128 stands for zero in the data rows.
The same things were measured in two ways. The second way is not exact.
First some of them both ways: the first way, then the second way, then a blank line.
[108 128 138 128 108 168 148  88]
[130 125  81 135 106 148 153 159]

[106 162 150  94 105 139 151 117]
[147 138  97 174 127 123 123 161]

[ 90  88 108 148 147 148 128 128]
[133 117 155 106 114 166 163 140]

[111 163 145 102 101 146 154 110]
[145 135  84 164 125 123 126 161]

[148 118 109 128 147  89 109 166]
[125 131 178 113 155 108 111 103]

[ 96 149 160  85 128 139 139 128]
[144 150 116 185 134 144 133 151]

[114 150 143 106  98 150 165 106]
[134 130  83 154 125 124 129 173]

[151 105 105 151 151  98 105 151]
[112 122 170  98 136 116 122  94]

[169 115 101 155 101 115 141 115]
[104 112 115  77 124  98 114 134]

[ 98 158 158 113 112 143 143  98]
[138 131  92 171 103 129 135 152]

[116 102 128 154 166 128  89 141]
[126 123 170 116 114 157 143  85]

[129 173 143  98  97 113 143 128]
[146 141 106 166 133  96  98 148]

[129  94 119 153 170 128 103 145]
[120 120 165 105 133 152 145  92]

[110  90 109 147 165 128 109 147]
[128 118 176 103 128 151 154 110]

[129 138 107  86 117 117 160 160]
[143 139 139 135 174 108 118 166]

[155 146 110 119  83 110 155 128]
[127 132 103 116 139  87  96 158]

[110 167 147  89 128 108 128 148]
[153 145 135 179 142 113 110 133]

[159 118  87 118 128 108 148 158]
[123 124 147  96 177  98 120 139]

[121 165 135  91  99 128 157 121]
[143 139  98 163 139 102 118 164]

[129 171 142 114 113  85 128 142]
[141 130 137 165 129  87  91 129]

[115 101 141 169 155 141 101 114]
[114 112 140 114  92 164 149  94]

[118 159 128  77 128 118 148 148]
[152 143 132 167 163 110 118 151]

[129 128 148 169 148 128  87 108]
[119 118 131 127  88 141 133  77]

[173 128 113 157  99 113 113 113]
[111 125 111  85 111  94 101 108]

[105 152 140 104  92 140 163 116]
[143 127  97 155 127 125 121 179]

[ 93 104 140 152 140 164 128 104]
[128 116 123 126  96 175 164 136]

[128  96 112 160 159 120  96 144]
[121 118 170  96 120 144 141  92]

[129 155 155 114  86 142 142 100]
[133 141  79 155 111 122 111 154]

[112 161 169 111 111 144 136 103]
[135 138  84 177 110 135 122 141]

[163 102 102 163 136 111 111 137]
[110 114 149  76 131 119 119 100]

[ 91 153 153  90 128 141 141 115]
[148 146 112 181 126 138 143 153]

[129 140 140 141  90 153 153  90]
[121 120  72 127 102 129 124 158]

[106 106 128 128 172 128  94 150]
[135 136 175 133 131 159 152  99]

[ 93 140 164 128 128 164 128 104]
[140 129  99 161  97 163 147 134]

Here are 16 more, measured the second way only, each followed by its number:
[116 120  81 141  79 114 125 130] 0
[127 123  93 111 122 140 150 177] 1
[107 122 150  73 144 117 131 107] 2
[111 109 153  91 127 109 113  90] 3
[140 138  96 158 131 143 153 170] 4
[140 124 110 157 137 165 148 167] 5
[112 120 163  92 129 114 123  88] 6
[117 129 152 106 143  92  98  99] 7
[125 125  81 134 110 146 151 163] 8
[127 131  92 162  98 161 148 134] 9
[140 140  97 140 136  94  96 161] 10
[111 115 153  83 132 111 114  99] 11
[120 129 154  92 158 161 153 126] 12
[152 144  98 178 115 129 124 140] 13
[130 122 185 114 155 131 130 102] 14
[127 134  88 156 111 148 144 161] 15
Some of them follow, measured the first way. Which numbered row above is each one? Its number follows it:
[104 136 169 128 128 161 128  95] 9
[169 128 108 138 128  88 108 148] 7
[163 114 107 162 142 100 107 142] 3
Here are 16 more, measured the second way only, each followed by its number:
[123 118 130  87 165  99 115 157] 0
[133 146 110 187 112 113 111 132] 1
[116 111 161  76 127 129 133 115] 2
[123 129  90 134 119 155 158 164] 3
[119 125  70 124  93 122 112 129] 4
[118 111 133  73 157 139 137 140] 5
[149 146  89 170 129 124 134 153] 6
[116 115 117 121  97 173 153  99] 7
[136 133 107 134 134 164 166 168] 8
[131 124 161 116 165  92 105 117] 9
[118 117 172  91 151 139 136 110] 10
[115 134  88 135 118  90  88 121] 11
[112 106 167 105 127 157 138  98] 12
[130 117 113 166  80 144 120 105] 13
[126 122 171 116 117 156 137  86] 14
[138 143 110 174 133  98  99 143] 15
Some of them follow, measured the first way. Which numbered row above is each one? Its number follows it:
[129 172 150  95 106 106 139 128] 15
[156 137 100 119 137  91 128 165] 9
[138  90  99 147 156 118 118 157] 10
Here are 16 more, measured the second way only, each followed by its number:
[122 122 140  91 159  82 108 131] 0
[115 118 158  76 146 119 125 111] 1
[125 121 143 124 103 172 165  98] 2
[137 133 156 113 161  87  99 115] 3
[125 130  97 160  86 147 134 111] 4
[120 124 110  93 147 153 143 168] 5
[107 112 117  99  86 158 141 109] 6
[130 142  90 178 106 130 123 146] 7
[121 122 170  95 135 140 144  94] 8
[139 137 177 115 166 111 117 119] 9
[122 111 149  71 148 121 139 141] 10
[133 126 167 105 176 140 131 142] 11
[145 131 162 127 176 100 112 137] 12
[144 139 125 168 115 169 158 139] 13
[128 151 108 168 103 110 101 118] 14
[118 126 165 117 152  95 106  98] 15
Some of them follow, measured the first way. Which numbered row above is each one? Its number follows it:
[ 81 128 156 109 147 156 128 119] 13
[138 137 101 101 137 101 137 173] 12
[156 137 100 119 128  91 119 165] 3
Here are 16 more, measured the second way only, each followed by its number:
[140 131  86 150 129 142 142 172] 0
[153 143 113 177 124 148 146 155] 1
[146 135 100 167 128 141 132 171] 2
[127 123 133  76 163 110 128 147] 3
[112 122  93 127  77 148 118 111] 4
[125 140 108 140  76 155 138 103] 5
[136 128 102 147 142 147 162 171] 6
[117 121 157 108 114 167 157  98] 7
[145 149 117 159 168 130 136 157] 8
[110 118 149  94 133 106 116  84] 9
[129 126 177 108 153 104 116 105] 10
[113 113 151  88 117 157 153 103] 11
[112 131 148 104 133  92  97  93] 12
[123 127 132  98 169  86 114 136] 13
[148 134 146 173  95 123 105 110] 14
[132 127  76 135 119 133 136 174] 15
Some of them follow, measured the first way. Which numbered row above is each one? Its number follows it:
[ 98 148 148  97 107 148 159 118] 2
[107 142 142 107 107 163 163 107] 0
[103 128 128 102 128 167 167 115] 6
Here are 16 more, measured the second way only, each followed by its number:
[113 124  72 127 102 126 123 150] 0
[118 122 175 105 131 140 133  89] 1
[139 137 113 184 109 150 136 113] 2
[113 124 152  95 124 102 109  87] 3
[146 133 122 164 127 172 155 152] 4
[124 121 157 133 108 110  95  80] 5
[145 137  97 176 111 138 134 151] 6
[144 143 176 140 161 126 109 102] 7
[123 134  78 134  91 142 127 150] 8
[104 113 138  73 143 123 142 142] 9
[143 145  90 171 120 114 110 146] 10
[119 114 160  97 119 164 149 103] 11
[103 119 100  96 129  94 102 148] 12
[141 129 185 112 146 140 141 104] 13
[132 137  81 161 104 124 118 146] 14
[106 125 139  98 125  90 105  91] 15
Some of them follow, measured the first way. Which numbered row above is each one? Its number follows it:
[118  86 117 159 159 138 107 138] 11
[120 172 155 101 101 128 137 110] 10
[ 83 128 151 105 139 162 139 128] 4
Here are 16 more, measured the second way only, each followed by its number:
[121 131  81 145  85 143 130 137] 0
[111 110  97 141  79 145 142 122] 1
[143 142 160 158 148 129 115  82] 2
[134 144 114 149 154  86  95 137] 3
[135 136 157 111 157  85 102 113] 4
[146 135 110 180 117 140 140 151] 5
[146 137 105 162 141 133 134 177] 6
[135 135 186 137 138 124 117  87] 7
[122 113 174 100 139 127 133  94] 8
[124 122 181 109 136 141 131  90] 9
[140 138 110 170 109 166 149 138] 10
[145 134  89 153 127 133 125 177] 11
[106 116 117  80  99 135 146 111] 12
[133 133 167 124 158  90 105 110] 13
[126 126 115 151 158 137 150 178] 14
[129 132  78 159 110 120 126 155] 15
Some of them follow, measured the first way. Which numbered row above is each one? Its number follows it:
[106 150 139 105  94 150 162 117] 11
[151 139 106 117 139  84 117 161] 13
[140 105 105 151 162 105 105 151] 8
